Each path below is one point turned by a fixed rotation once a step. After each direction that follows a path, write how fast that rotation turns it, in degrees per step (0 if it stays still).
Each turn is a multiple of 5 degrees from 10 to 175, or 0.
Each row of a path follows its step; steps can be skipped.

step 2: 4 19 -23 10 -4 23 -1 9 1 5 -2 0 24 -3 2 -5 1 -31 11 -5 -2 -28 5 -15 -3
 -5 -29 7 17 -19 17 16 12 -15 25 -10 14 -1 -13 0 -9 41 -3 22 4 -26 -44 5
 18 -4 15 18 -1 -22 -1 -1 -7 7 25 8 18 14 -7 -22 -9 -8 29 -10 -7 10 9 5
 -4 23 -25
step 5: -40 -22 0 16 -19 14 8 -4 16 18 8 -4 -30 2 -8 -18 0 1 14 -4 17 -5 5 -32
 -8 0 13 15 -4 -5 17 1 -8 -14 -17 -3 -11 -24 -26 10 -12 -8 -19 16 2 13
 -7 -9 10 -30 -10 26 23 -9 -35 1 -5 10 32 36 -9 10 14 4 -12 19 5 -2 4 17
 12 28 -12 16 -10
step 6: -19 8 -7 26 3 11 -14 6 25 7 14 12 -5 -13 -3 20 7 33 -1 25 -34 6 37 -16
 -28 27 12 -12 -12 9 -16 14 -5 -24 -8 0 11 -26 -1 -5 -19 28 -8 9 15 19
 -10 15 16 -11 2 23 5 19 6 -18 2 -10 -9 -6 5 -10 -10 -11 -3 -8 19 9 -3
 -28 7 -2 0 -22 -29
step 7: -1 17 2 17 -12 19 1 -25 -14 -20 6 -11 -18 -19 -8 11 -1 -20 -14 -11 -24
 -19 -2 7 -32 8 -8 -11 5 34 -17 -2 3 0 -20 -25 -9 -26 17 1 -3 -14 -28 2
 -1 -18 -25 -6 -6 23 0 -2 5 -2 -5 -6 20 -16 11 20 -13 -1 28 -30 3 0 19
 -10 -3 12 30 -41 7 17 -14
step 12: 0 10 27 -9 -4 8 6 26 11 14 -3 -34 -33 -7 18 0 5 12 -1 -13 -21 -23 -20 -6
 7 34 4 2 -17 8 16 19 -7 -9 -35 3 21 -28 2 -21 4 16 -24 -5 16 -10 12 25
 9 -9 1 12 15 16 -21 14 1 -13 8 -9 5 -2 7 -16 -3 -2 39 -5 -8 -11 12 4 11
 -22 25
step 14: -11 -27 18 -2 14 -7 11 12 2 21 -35 -29 11 14 21 -18 28 -17 4 7 -7 -11
 -15 14 -18 -4 -23 -14 25 -16 8 17 -5 -3 -25 -5 -12 -16 -11 14 5 9 -11
 -6 3 -20 -8 -33 20 14 10 -4 -15 -14 -3 -37 6 -15 -8 24 26 -7 15 2 -7 9
 0 -27 -17 2 -15 -19 -5 22 -3
step 16: -27 -6 27 18 -18 -4 -3 -19 -36 -7 -16 4 11 -19 21 8 -8 17 6 -7 -38 1 -38
 -30 -23 15 -7 22 -3 -9 5 3 -28 12 -3 35 -2 6 -12 5 -18 -11 16 -13 -1 12
 25 -6 6 17 13 -5 5 0 16 4 1 12 -3 17 -9 13 20 1 2 -13 0 -30 10 5 9 -8
 -5 -24 6
step 17: -25 -3 -7 30 2 13 -14 15 -31 5 -4 -12 -4 0 26 -23 14 -26 -19 2 -1 -14 7
 -16 -21 -10 21 18 -13 -38 16 17 0 -22 -10 -4 -5 12 -28 -26 5 12 -8 10 4
 -8 33 -6 -17 -2 -19 -4 4 17 -29 -8 -3 -2 0 -7 16 19 -7 8 7 1 -12 -18
 -14 -10 24 -10 33 9 -5
step 18: -15 -4 23 25 -26 32 9 44 -14 31 7 0 20 10 -11 -20 -28 13 0 -3 -13 -19
 -10 2 -18 22 10 -2 -13 -20 21 -2 -19 1 -2 -10 14 -6 10 -4 -9 -1 -4 12
 30 -27 -20 -8 12 -7 25 33 -19 -4 -20 11 -10 -17 12 -17 1 -8 10 -7 6 6
 -3 10 -4 -1 -7 13 -2 -11 -19
Speeds:
-1 -8 1 3 0 -2 -6 2 4 2 0 3 -5 4 -6 4 3 -5 -5 2 4 5 -8 2 0 1 1 1 -5 -3 0
 5 1 4 0 -5 7 4 0 1 -9 -3 2 -2 0 0 -5 2 9 9 -4 -2 -1 -1 -6 4 3 1 0 -3 3
 1 1 -6 0 2 -1 -3 -2 -2 1 6 2 5 1 : 110
-4 3 -2 -3 -4 -2 -2 4 -6 -2 6 7 11 5 2 1 2 -4 -4 -1 -3 0 5 -4 2 4 1 -2 1
 3 -5 -3 -1 -6 3 6 6 6 2 -3 5 -2 -1 -2 -3 2 -7 -1 8 0 -2 6 0 1 -5 1 0 7
 -1 -5 -2 0 -2 0 2 -4 0 -2 -4 0 -4 -5 -6 5 -1 : 160
1 -1 -4 2 -1 3 1 -1 -5 3 -4 8 -5 -4 3 -4 4 -6 3 -4 4 0 7 4 2 -2 6 -1 -1
 -3 -1 -8 4 3 -3 1 -1 -1 1 0 -8 -4 6 -1 -6 -2 -5 3 -6 0 -4 5 0 -1 -1 2 6
 -2 8 -1 -7 0 4 3 4 0 -1 3 4 3 4 -6 2 4 0 : 170
-7 4 -3 2 -1 3 1 -2 -1 2 2 5 1 -1 -4 6 -12 0 -2 3 3 2 2 8 2 -9 2 -7 -1 4
 -2 5 0 -3 2 -2 0 -7 -2 2 -1 -1 2 8 0 4 2 -1 8 -7 -2 0 5 -1 0 5 -2 0 4 3
 -1 1 -2 -2 -4 -1 0 -5 1 1 0 -4 4 1 -3 : 20
-7 2 -6 -3 10 4 0 1 -2 -5 1 -2 -6 3 -3 -1 0 1 -2 -4 1 1 -6 0 4 7 -2 -2 2
 2 -8 -2 0 3 -3 -1 4 1 4 3 0 6 -2 2 4 -1 1 -4 1 -6 1 2 -6 1 1 2 8 5 -1 3
 3 -7 -6 4 3 -1 -2 -3 8 0 3 -1 2 2 6 : 25
2 -1 0 3 0 0 4 6 1 -1 7 -9 -1 -3 3 -1 3 -7 4 -1 -2 2 -8 -2 -5 -2 -3 -4
 -3 7 -6 -5 1 -6 5 2 0 1 0 -4 -7 -6 3 -1 4 0 5 1 0 -4 0 2 3 -2 -3 1 4 0
 5 -3 8 1 -4 -3 4 3 1 4 2 -2 -2 -1 4 -4 -9 : 65
